In the rows, 128 means zero.
A single turn carries every row of the set below to another of its rows. Some are shown first; where does it send the rows asked next?
Tuge: [136  96 124 105 109 150 130 125 109  99  93  94 146 131 126 103]
Nuvol: [111 140 117 138 108 139  95 115 128 113 149 122 100 130 150 128]
Sug: [127 119 107 118 142 136 142 138 121 153 124 141 120 175 107 121]
Paruf: [132 105 138 134 128 119 166 133 106  97 126 137 150 138 136  78]
laf: [142 116 142 133 129 133 134 115 112  98 126 133 156  94 125  81]
mudi: [137 104 146 105 117 142 115 107 122  97 100 129 158 100 114 110]
Nelo: [104 125 111 133 123 126 165 158 131 109 163 132 131 124 127 150]
Ruv: [134 128  95 115 123 124 153 154 143 136 129 151 137 141  87 130]
Zovi: [146 131 141 154 129 131 124 147 136 127 120  75 122 114 143 133]
disev: [ 99 135 136 133 129 143 109 119 135 112 163 155 126 146 142 127]
tas: [108 149 132 107 132 126 121 142 111  89 149 158 153 126 135 142]
bak: [118 141 140 134 157 157 126 135 146 131 139 104 157 107 135 132]
Vade: [142 108 144 128 143  92 156 136 144 117 150 129 125 154 129 153]
vuzib: [129 157 114 114 111 128 103 138 103  97 126 110 125 110 150 138]
vana: [125 136 140 127 163 157 117 129 140 146 134 103 158 120 142 130]
dup: [127 121 115 116 120 103 165 103 120  93 128 134 133 106 136  95]
guzav: [128 124 133 135 118 112 114 120 128 113 143 119  95 170 157 131]
meba: [117  96 145 115 103 134 150 138 126  92  95 156 137 147 117 110]
bafa: [151 133 104 114 139 128 115 110 128 155 115 121 108 141 104 125]
dobo: [135 126 124 141 133 159 108 147 112 152 124 148 126 139  97 114]
vin: [132 131 116 133 121 116 128 128 124 142 121 167 102 128  96 134]
bamis: [103 127 113 138 119 119 164 155 141 103 155 123 123 119 125 149]
geni: [129 123 153 136 143 141  99 117 129 122 149 126 128 167 152 119]
misas: [142 140 159 112 150 133 104 142 103 106 130 125 158 149 147 127]
kile: [147 113 116 121 129 130 147 117 106 103 123  95 144 122 138  77]
tem: [152 141 109 132 119 145 122 156 135 155  97 119 131 122 103 115]
guz: [142 108 144 107 113 146 109 108 134  99  95 129 141 104 111 111]
tupi: [122  89 151 116 109 125 155 135 114  92  95 144 151 145 122 113]
satem: [134  99 125 101 114 163 122 126 123 102  94 100 143 140 120 100]
peta: [155 142 122 118 143 141 123 138 143 160 102 127 149 128 102 116]
geto: [129 142 142 125 163 155 125 132 139 139 138 102 159 113 141 135]
bodi: [147 135 136 152 125 137 120 152 125 130 121  83 121 103 144 136]
lizo: [114 107 118  87 113 120 157 106 136  96  99 138 131 139 122 120]
tele: [142 130 134 155 120 136 110 145 129 134 117  88 116 106 147 135]
miki: [132 113 154 131 149 101 162 142 149 112 150 125 138 151 127 148]
Dusim: [155 122 116 124 121 107 150 153 139 136 121 147 129 150  88 130]
sinav: [142 133 133 112 120  96 130 145 101  91 127 113 121 165 153 140]
kez: [143 116 148 131 145  93 163 142 141 115 151 127 131 149 132 155]
mor: [ 98 120 108 136 120 127 155 154 134 110 164 139 127 128 125 151]
bir: [113 106 114  89 107 117 158 108 126  92 100 133 139 123 123 122]

sinav -> misas
Sug -> dobo
dup -> kile
Where do these go?
Nelo -> bodi
guzav -> geni
meba -> guz
Tuge -> tupi
vana -> mor
Dusim -> peta
Zovi -> miki

A single turn carries every row of the set below to another of its rows. Some are shown first; where does it send the rows asked next?
zalo: [ 94 152 128 129 159  99  87 158 160 133 157 178 136 130 106  98 108 142
 119 170]
fuf: [154 164 127 154 138  87 110 106 102 118 132 152 143 122 131 142 120 136
 172 113]
poti: [157 162 132 141 145  93 113 103  98 128 132 148 161 128 146 128 124 139
 162 106]
zun: [156 165 117 149 134  98 115 102 103 118 131 151 140 124 125 129 126 130
 173 110]
zeza: [155 162 121 148 136  97 113  99 100 119 129 156 144 128 124 135 124 129
 173 110]
kefav: [ 97 143 100 127 153 165  99 115 120 149 156 193 144 135 121 110 118 151
 118 163]
fere: [156 162 125 137 141  99 117 100 100 127 134 147 157 128 143 119 128 134
 161 107]
Tafod: [ 96 158  97 140 145 137  96 149 132 149 164 174 125 108 146 110 115 177
 117 165]
Kov: [154 166 120 152 135  88 111 110 105 118 132 149 139 120 131 136 123 137
 172 112]
dez: [119 126 110 133 143 122  97 151 108 134 160 179  93 119 106 100 124 144
  86 131]
fek: [ 97 152  91 129 145 157 104 133 130 148 161 181 128 118 132  99 123 160
 119 163]
sab: [ 94 145 128 122 163 111  85 144 156 134 153 185 144 141  96  96 111 131
 120 168]
Biri: [ 93 146 137 132 169  99  77 152 154 134 153 184 147 140 102 111 103 142
 119 171]
rufen: [118 128 117 143 146 106  91 163 106 135 161 175  94 113 118 111 117 157
  86 134]
leze: [122 113 128 134 160 127  87 135  93 136 152 196 116 140  96 123 116 140
  87 132]
nume: [157 164 129 142 143  90 113 107 101 129 135 146 157 124 151 126 124 142
 161 108]
Fiso: [ 96 139 118 133 167 153  86 117 112 150 152 198 155 142 122 134 108 162
 118 165]
Norul: [ 94 150 123 125 159 108  89 150 160 134 157 180 137 135 100  91 112 134
 119 168]
lafa: [157 164 125 140 140  92 116 107 104 129 137 144 156 121 150 120 126 140
 162 106]
Lol: [158 161 129 138 144  97 115 100  99 130 133 150 161 130 144 124 125 137
 162 106]
Meni: [155 163 126 151 139  92 110 103 100 119 130 156 146 127 127 140 120 135
 172 112]
baru: [121 116 135 144 164 111  80 145  92 135 153 191 117 136 106 136 109 155
  87 135]
duv: [119 124 131 146 156 101  83 159  98 134 159 182 105 122 117 129 109 164
  86 135]
dapu: [121 118 115 130 149 134  95 136 102 135 155 190 106 133  96 104 123 136
  88 131]
mida: [ 96 144 124 145 168 135  82 132 113 150 154 189 151 131 138 146 102 181
 117 167]
Ris: [154 165 116 150 133  92 115 107 105 118 132 150 136 120 130 129 124 134
 172 111]
lemek: [ 93 143 134 126 168 108  81 144 151 135 152 187 149 144  97 106 106 134
 119 170]
fam: [157 166 124 138 138  96 117 105 103 128 135 146 155 124 147 117 128 136
 162 106]
bafi: [ 93 149 134 131 166  95  82 158 156 133 156 177 141 134 107 106 104 146
 118 172]
lusen: [ 96 154 114 148 157 125  87 149 123 149 162 177 135 115 150 133 105 185
 116 168]

Fiso -> mida
zun -> zeza
fere -> Lol
Where do these go?
lemek -> Biri
duv -> rufen

A single turn carries every row of the set below to another of its rows. Some are shown first; where does it send the rows asked next?
fused: [141 156 101 131 148 129 139 105 138 190 130  89 119  87 112 129 133 113
 130 110 138 134 106 115 100 150 126 115 147 151 136 135 142 124 107 109
 137  95 112 133 108 104 117 137 157 110 130 164 168 108 130 120 146 145
  68 163 108 106 110  87 143 101 138 118  94 111 144 206  86 181 103 121]
Talo: [132 137 159  98 159 118 136 135 151 154 117  61 136 119 124  98 117 109
 107 123 136 162 124 135 118 128 129  84 179 118  91 137 112  99 140 133
 102 106 158 125 118 121 163 128 157  98 157 146 132  89 103 155 130 151
 100 164  94 110 163 151 155 105 151 162 111 115 141 135  94 151 121  95]
vanu: [159 132 168 107 146 141 154 124 102 158 114 104 155 109  85 134 113  96
 112 147 100 161 108 148 125 135 100 146 123 143 121 127  98 110  88 161
 145 117 118 143  97  98 140 115 154 124 158 154 112 119 145 132 130 127
 119 155 130 143 121 146 164 128 146 156 143 128 121 147 111 129 142 121]
Dap: [109 160 133 116 117 120 129 117 127 149 146 106 108 106 149 147 125 119
 140  80 142 138 106 108  96 128 140 125 169 122 143 120 151  96 140 106
 168 144  79 148 107 121 130 143 152  95 120 160 134 129 117  89 149 127
 126 170 105 117 119 107 128  97 157 137  82 128  94 163 150 144 117 114]
pasa: [123 142 114 111 109 111 131  99 133 141 117 115 125  78 122 136 100  98
 143 134 148 178 115 126 121 153 136 136 185 132 100 111  87 108 128 109
 113  93 118  97 102 115 100 151 157  96  93 135 124 116 133 110 159 139
  97 137  74 121 129 141 125 175 162 148 155 147 122 122 120 160 131 125]
gak: [129 159 171  83 133 128 119 140 137 149 123  72 159 132 120 101 127 113
 131 143 132 163 135 138 136 104 119 122 148 103 116 117 111  89 102 112
 123 109 166 136 113 102 154 132 159  97 167 147 131 106 115 172 134 139
 116 167 120 106 168 137 151 110 147 158 143 122 142 142 112 127 133  99]
tof: [130 162 158  74 181 112 135 148 124 162 102  53 152 122 103  85 144 117
 135 141 156 168 111 129 111 124 133  97 174 124 107 142 119 103 119 108
 134  87 137 123 140  96 122 129 174 109 146 146 129 132 119 150 142 132
  99 164  92 118 170 134 117 158 151 138 111 112 153 171 136 165 122  98]
zudu: [143 141 158 111 159 133 151 123  98 156 120 108 146 135 118 145 100 122
 118 117 129 166  82 147 133 138 108 131 116 151 107 125 117 124 117 145
 167 141  82 106 104  98 120 106 123 103 140 146 125 141 166 128 158  75
 103 150 121 121 118 108 140  98 157 161 127  97 120 138 114 116 134 131]
tupo: [106 162 118 100 145 111 145  93 130 177 120 118 159  61 121 153 154 143
 106 101 165 129 100 105 135 108 135 118 138 108 111 141 150 117 110 104
 139 116 120 154 118 107 156 130 163 102  97 171 126 123 132  96 126 139
 120 139  96 113 120  96 101 122 158 140  87 131 129 171 126 182 133 136]
zevo: [121 124 148 103 134 143 112 139 130 169 113  82 163 124 111 102  89 129
 117 115 190 157  86 141 155 129 164 106 149  99 118 134 102 108 113  96
 138 145 115 101 158  97 145 121 157 115 155  98 125  96 125  96 149 109
 139 137  90 133 114 125 132 153 170 129 122 129 134 147 100 146 123 120]
mul: [104 145 163 123 131 135  81 120 129 150 123  98 129 125 119 151 127  94
 108 132 185 131 113 129 138 134 143 156 138 116  91 112 101  92 125 105
 119 109 122 105 123 118 157 137 157 101 156 137 134  72 143 155 143  98
 114 133 127 101 126 134 153 136 105 160 141 129 147 137 113 155 142 129]
bovu: [104 121 140 134 148 115  94 116 125 157 123 105 133 123 126 121 115  89
 126 126 162 162 106 148 107 121 131 120 124 142 125  91  94 117 110 114
 121 102 125 105 132 139 165 136 129  94 110 169 155  91 134 138 162 109
  92 113 134 109 127 122 165  99 147 137 156 127 104 115 114 152 136 121]
zunud: [152 182 156 127 131 152 125 104 113 160 127 105 157 118 143 116 142 108
 123 106 137 138 129 115 119 137 138  78 143 116  98 129 155 113 132 117
 154 119  93 133 123  89 107  97 149  88 112 124 125 118 126  93 149 138
  95 178 107 140 129  73 118 102 128 108  93 108 136 183 145 169 112 123]
nakil: [133 113 177  98 172 117 131 132 111 179 109  90 143 118  83 115 118 137
 129 105 179 158  90 137 144 126 139 101 119 100 119 161 127 107 121  95
 167 135 102  95 134 114  93 116 150  98 155 104 151 113 143 125 148  91
 131 163  84 126 123 131 115 157 162 157 114 102 137 159 111 147 137 111]
sozo: [146 148 171 109  99 115 151 119 125 145 117 120 145  89 113 140 113  90
 144 155 105 148 102 133 122 166 118 164 141 149  91 122 110 108 116 133
 133 101 129  93 118 112 122 127 145 110 143  99 120 101 151 129 168 159
 110 156  70 147 140 139 118 158 155 132 137 149 139 145 117 150 166 115]
gigim: [116  90 177 103 124 109 130 131 110 166 119  85 122 108  99 107 108 104
 116 107 161 136  98 135 134 135 123 120 157  88 124 168 113 102 128 110
 129 157 112  97 103 138 136 151 148 117 138 119 124  92 139  84 134 128
 129 157  76 142 127 157 128 156 166 163 138 142 140 151  96 162 119 123]
kag: [ 99 149 143 133 149 108 124 114 133 171 137 112 124 142 148 147 122 105
 111 120 158 139 103 140 104 124 142 168 154 147 112  94 105 124 151 119
 114 106 119  99 106 114 135 135 128 107 132 149 142 105 146 154 175 107
  85 115 143 108 120 102 132 120 129 160 143  95 121 143 102 156 117 139]
nosa: [117 144 136 112 128  86 156 136 130 131 111 107 139  82 145 113 133 104
 143 125 138 136  97 129 103 155 128 163 174 155 103 101 100 124 137 118
 119  85 126 109 114 111 103 144 148  94 125 129 122 135 134 133 153 149
  96 131  94 126 164 133 100 168 152 143 142 134 134 168 143 183 128 131]
kidaf: [143 161 147 117 140 128 131 125  93 141 103  88 119 128  89 120 109 113
  98 134 121 158 113 157 137 149 108 130 127 126 107 164  77 122 100 159
 134 122  95 133 105 103 140 109 144 104 149 162 106 118 139 112 124 118
 101 170 121 157 114 149 146  90 149 155 111 129 147 125 112 135 135 129]
Toze: [137 130 141 105 174 130 127 130 141 187 160 137 132 102 131 124 127 122
  97  78 148 164 123 108 119 107 117 117 132 130 143 133 146 115 120 102
 134 122 101 149 121 136 123 118 133  83 136 135 157  97 120 121 170 143
 133 142  87 127 137  79 108 101 133 105 112 113 103 194 123 145 128 130]
Rin: [100 135 157 118 138 127  98 133 128 162 125 120 122 117 119 133 133  87
  93 114 182 140 118 154 117 127 146 155 132 109 104 137 112 114 152 121
  97 108 119  88 117 116 171 123 146  91 141 146 142  59 144 142 152 122
  95 127 117 114  89 126 124 117 153 150 119 140 144 120 105 147 153 136]
Ter: [104 150 119  93 146 126 138 102 123 163 124 130 156  77 136 147 158 141
 109 100 153 126  93 124 148 113 143 124 137 100 119 137 158 127  90  96
 146 123 121 134 116 105 132 132 168  99 102 145 128 123 138 102 125 147
 108 136  88 114 134  94  95 139 153 137 100 133 134 192 118 172 117 161]
Novif: [153 126 150 126 163 124 133 118 100 145 133 120 132 124 113 124 102  96
 129 136 128 163  95 161 139 143 125 131 147 150 101 145  97 119  95 161
 178 142 110  96 125  84 120 110 153 106 128 115 129 116 121  90 168 119
 129 161 121 138 119 134 155  90 160 129 138 109 114 116 123 120 143 134]
funag: [148 185 152 131 129 131 134  97 112 161 142  98 158  99 142 121 138 115
 110  84 147 129 103 106 126 144 128  79 159 103  93 140 151 104 136 125
 161 112  90 122 118  90 112 111 159 103 105 134 126 107 124 110 148 148
 109 179 106 136 109  69 116 103 135 111 101 121 151 174 139 181 121 115]
volak: [126 161 128 105 128 113 131 129 109 144 136 120 113  99 138 167 127 122
 159  79 132 144 103 108  98 136 128 115 157 140 124 106 139 109 120  93
 158 152  79 146  92 115 122 143 152  90 115 165 126 121 123  84 150 119
 118 159  89  99 138 105 140 106 151 141  92 115 104 183 146 157 117 123]
niv: [139 141 120 100 163 118 143 129 119 144 112  62 161  93 123  90 127 107
 159 140 136 187 110 134 123 134 120  93 161  91 105 111  97 119  91 125
 110  95 146 112 116  89 144 119 174 117 143 152 114  99 107 152 127 153
 105 163 106 146 139 129 139 152 142 122 115  88 154 144 107 151 128 113]
Rara: [135 109 169 121 120 133 115 127 127 157 101 115 142 118  82 127 112 111
 142 131 169 123 113 129 146 161 140 123 156 102 115 142 132 108 131  98
 141 142 114 104 112 132 116 152 124 115 171  94 130  85 137 113 165 125
 127 161  81 120 123 154 140 168 149 167 154 128 128 141 109 155 130 107]
rit: [118 140 136 104 167 121 140 119 139 164 161 135 141 109 145 117 124 138
  96  84 142 152  99 111 126 115 107 103 131 120 146 149 141 109 123 120
 144 114 103 149 121 141 144 113 139 107 137 141 148 101 123 128 165 144
 138 157  80 138 137  76 109  95 137  92  96 119  99 172 116 154 120 126]
Febiv: [117 152 106 135 149 118 145  94 138 183 129  91 118  65 108 118 134  99
 129 103 148 134 101 110  98 157 111 120 150 133 141 140 140 116 106 129
 139 100 102 142  96 105 121 140 134 108 141 175 172 109 117 104 154 148
  86 166 101 112 107  95 123  86 143 112  95 114 132 189 112 181 117 120]
gurip: [127 164 159 115  95 107 159 120 116 130 108 125 125  95 123 125 112  83
 115 118 123 150 112 128 109 160 105 144 159 135  79 114  94 110 135 135
 115 134 141 107  90 107 127 115 145  91 125 112 121 100 128 131 149 144
 112 140  78 135 154 145 118 131 200 135 126 146 144 119 136 158 149 132]

Rin -> kidaf
Novif -> zevo
Where do these go?
Ter -> fused
mul -> vanu
funag -> tupo
tof -> nosa

A single turn carries every row of the set below to another of its rows. Some are shown first; where does it send the rows asked next?
Der: [124 134  88 136 144 131 140 140 155 138 183 144  95 131 137 137 161 112
 142 146 192  62 133 105 117 116 116 100 156]
mokan: [127 160 157 113 171 108 149 102 148  95 134 134 103 142 112 116 130 109
 117 142 106 108 122 155 155 126 152  92 177]
kunu: [160 153 136 101 156 132 166 127 129  80 148 111 117 166 119 139 138 102
 127 129 136 106 130 150 148 158 164 106 148]
Gif: [123 120  92 130 146 115 122 157 145 115 179 121  76 127 131 131 164 121
 130 126 183  64 127 107 127 104 118 101 139]
Tunep: [117 137 118 143 148  97 157 131 115 132 141 163 103 143 134 174 165 114
 145 119 143  68 138 133 125 157 127 164 138]
Bagik: [150 162 140  97 168 148 150 116 153  84 139 115  97 157 133 126 111 110
 116 148 161  85 129 141 126 121 137  86 169]
zuf: [105 118  98 133 130 124 148  94 135 137 158 142  90 118 155  81 153 121
 161 128 141 126 108 135 141 135 123 126 149]
ribel: [159 160 135 112 181 130 151 127 142  93 142 125 105 155 145 123  99 102
 120 147 172  95 134 142 127 112 146  95 176]
Vufe: [133 117  99 126 153 103 119 151 140 125 179 138  90 119 131 132 164 128
 155 126 180  67 117 114 116  94 125 106 155]
dop: [122 132 133 136 151  82 135 112 113 103 136 148 103 133 129 157 147 117
 130 120 134  82 122 142 106 170 124 164 120]
vemok: [136 163 142 121 170 103 144 103 146  98 143 140  96 145 112 116 132  95
 129 117 124 118 124 163 148 106 162  88 181]
vibin: [122 130 126 144 155  93 154 116 101 128 153 170  92 143 123 152 142 122
 134 136 147  56 131 135 122 163 116 166 133]
Vil: [166 147 153 106 153 132 155 120 138  86 140 123 113 183 117 144 146 108
 132 120 142  95 129 153 142 148 166 102 149]
kufe: [123 129 125 136 161  83 151 123  84 125 133 151 112 140 152 140 150 122
 149 125 148  75 123 136 115 149 108 161 146]
golo: [135 155 163 115 169 119 144  97 153  98 139 140  96 146 114 128 133 102
 118 128 119 119 117 166 135 127 150  84 175]
Peba: [126 126  95 130 147 115 129 155 135 130 193 131  80 119 135 121 165 122
 144 143 179  64 128 120 106 102 124 111 161]
Dul: [ 93 121 106 146 137 124 146  94 143 129 166 139  74 115 157  88 150 112
 132 131 142 129 110 138 144 152 117 125 147]
fola: [140 122 100 128 144 106 115 133 149 110 181 125 102 140 116 127 162 114
 132 141 192  60 122 113  99 121 117  91 134]
zir: [153 159 137 103 184 128 156 130 144  88 146 123 106 146 134 120 104 100
 108 152 162  87 130 151 131 126 135  80 164]
lamiv: [127 120  88 129 147 117 136 153 149 123 182 132 103 116 118 132 154 129
 120 135 193  51 130 110 136 128 120 105 163]
Naz: [123 126 137 144 158  92 155 123  99 127 146 154 118 128 133 152 160 118
 122 117 149  68 142 130 150 170 121 156 130]
mefub: [ 90 117 108 139 127 132 154  93 144 149 169 152  77 126 126  97 136 129
 144 149 138 115 123 141 150 149 115 134 142]
gakun: [ 85 119 114 133 129 120 129  94 158 128 146 128  87 131 138  78 134 123
 141 139 139 124 125 150 136 136 108 117 134]
zamu: [122 122 124 148 160  77 149 127  96 118 136 149  97 154 140 144 165 112
 126 113 150  67 123 145 123 163 111 156 136]
ras: [ 96 123 100 136 135 119 159  94 149 150 150 146  92 104 133  95 145 119
 120 140 141 116 116 144 167 147 115 113 146]
vina: [ 78 131 112 148 135 123 154  96 155 155 150 161  90 128 145 100 148 113
 146 133 137 112 132 145 145 139 111 126 161]
Kom: [134 157 151 112 172 111 146 114 151  93 148 136 100 141 105 115 135  97
 119 119 117 111 130 169 154 122 156  80 164]
serab: [170 144 151 107 162 118 156 132 137  88 146 123 121 165 117 151 145 109
 129 143 133  97 127 146 148 151 174 105 149]
famok: [ 99 124 102 140 130 120 154 101 133 149 162 148  74 118 151  80 156 114
 150 137 131 120 115 156 139 131 128 131 148]
Pana: [157 152 135 103 170 135 151 120 156  86 147 125 110 155 134 105 112 109
 116 160 162  76 133 137 145 126 149  80 167]
Mupi: [121 123  99 134 141 117 128 136 138 132 200 142  84 134  99 131 158 126
 139 145 181  51 131 110 124 111 117 104 149]
mugul: [162 153 136 113 153 126 164 123 118  91 142 113 121 176 125 144 143 103
 140 128 142 117 132 146 146 139 170 114 152]
gog: [127 134 124 138 156  92 154 130  83 123 149 149  96 141 150 141 164 112
 146 127 143  64 136 138 116 148 121 169 135]

Peba -> gog
Mupi -> vibin
Where do these go?
Vufe -> kufe
dop -> gakun
Gif -> zamu
Naz -> ras
serab -> mokan
vemok -> ribel
Der -> Tunep
Kom -> zir
Vil -> golo

